(in the rows, 128 means zero)
Each path below is one point turned by a fixed rotation once a step. After each direction that follows a path, write how fast that rotation turns it, in degrees each step (0 if it stays still).
Each turn is a multiple of 5 degrees from 10 to 175, or 0.
Each row of a path follows its step; steps can be skipped.
Rotation 1:
step 0: [123 132 119 138 129 119 137 122 138 126 134 122 132 128 130 130 124 131
 134 119 118 124 125 121 126 130 125 131 122 136 132 125 135 139 127 125
 130 135 112 130 126 136 131 122 128 122 127 132 125 129 136 124 124 125
 126 127 126 129 125]
step 1: [131 121 127 124 126 130 127 138 130 131 138 133 120 118 129 131 128 132
 126 126 116 122 139 133 127 127 116 131 123 139 134 129 122 121 135 128
 130 133 122 123 126 126 138 126 131 120 127 129 121 131 138 128 132 135
 121 124 128 130 123]
step 2: [130 123 131 139 125 136 114 130 134 118 120 125 136 128 136 133 130 134
 129 129 124 122 126 136 130 129 117 122 127 124 136 130 127 125 121 132
 128 129 133 114 125 129 132 124 121 128 135 135 119 128 127 133 122 129
 125 133 129 130 120]
step 3: [114 124 134 137 129 133 135 131 127 129 122 136 136 126 132 132 123 128
 117 138 120 125 129 130 131 128 122 123 127 126 120 130 132 137 122 138
 125 125 123 135 129 122 132 129 122 117 133 126 127 115 129 129 125 126
 131 134 130 124 133]
step 4: [122 124 128 128 141 121 132 127 128 125 131 123 134 131 128 122 139 137
 129 134 127 123 141 129 133 127 134 128 136 138 129 124 126 135 124 130
 133 134 126 123 130 128 128 136 127 121 136 133 138 123 134 126 134 126
 119 131 127 134 135]
step 6: [135 117 130 130 122 123 125 128 119 121 122 127 134 121 138 140 132 134
 130 132 123 127 117 131 132 128 132 129 122 125 124 130 126 131 135 129
 122 124 133 128 132 123 124 121 123 135 126 131 138 130 135 127 135 114
 124 133 127 124 131]
step 7: [115 128 117 131 125 128 134 138 129 128 122 132 125 129 134 127 130 116
 132 132 130 132 124 127 136 119 128 134 123 121 130 126 128 132 130 127
 130 123 125 125 128 120 113 130 122 123 126 137 132 128 132 117 133 132
 122 132 124 127 137]
step 8: [130 129 124 118 131 130 129 134 134 127 132 118 128 128 129 126 135 120
 136 121 130 121 130 130 132 131 122 131 121 131 125 134 118 134 124 129
 121 135 133 134 117 125 119 130 127 121 127 121 136 125 119 127 129 122
 117 125 122 135 133]
step 9: [138 143 117 127 131 125 128 127 139 124 127 139 137 125 137 129 131 125
 135 112 125 129 127 129 119 131 130 134 125 131 125 133 124 135 130 133
 126 126 129 126 128 129 130 124 131 129 129 128 120 124 126 125 137 120
 127 131 135 124 125]
step 10: [121 135 121 129 118 126 123 132 133 120 126 128 128 117 118 138 130 130
 124 131 125 122 138 122 125 128 122 134 119 127 128 127 132 133 136 128
 126 124 135 125 131 120 129 123 137 126 123 129 130 127 131 134 141 129
 132 127 121 121 120]
[129 131 128 130 129 131 129 129 126 125 128 126 129 128 129 129 129 129
 127 127 125 129 128 129 128 126 127 129 129 126 126 128 127 128 129 128
 128 127 126 129 128 130 126 127 129 129 128 127 129 129 127 130 127 127
 131 129 132 128 128] : 110
[128 128 126 128 126 129 125 126 128 129 127 129 129 126 127 127 126 131
 129 125 127 127 129 125 127 129 129 129 128 131 128 130 128 126 130 127
 130 128 127 127 128 127 129 128 129 128 127 129 130 129 130 129 129 126
 130 128 129 130 129] : 80
[127 129 128 127 127 130 130 128 130 128 129 129 130 126 130 129 127 128
 133 128 128 128 129 129 128 129 126 125 128 128 125 128 129 126 128 127
 126 126 128 128 129 128 128 130 128 126 127 129 127 130 127 128 128 129
 126 130 127 131 127] : 55
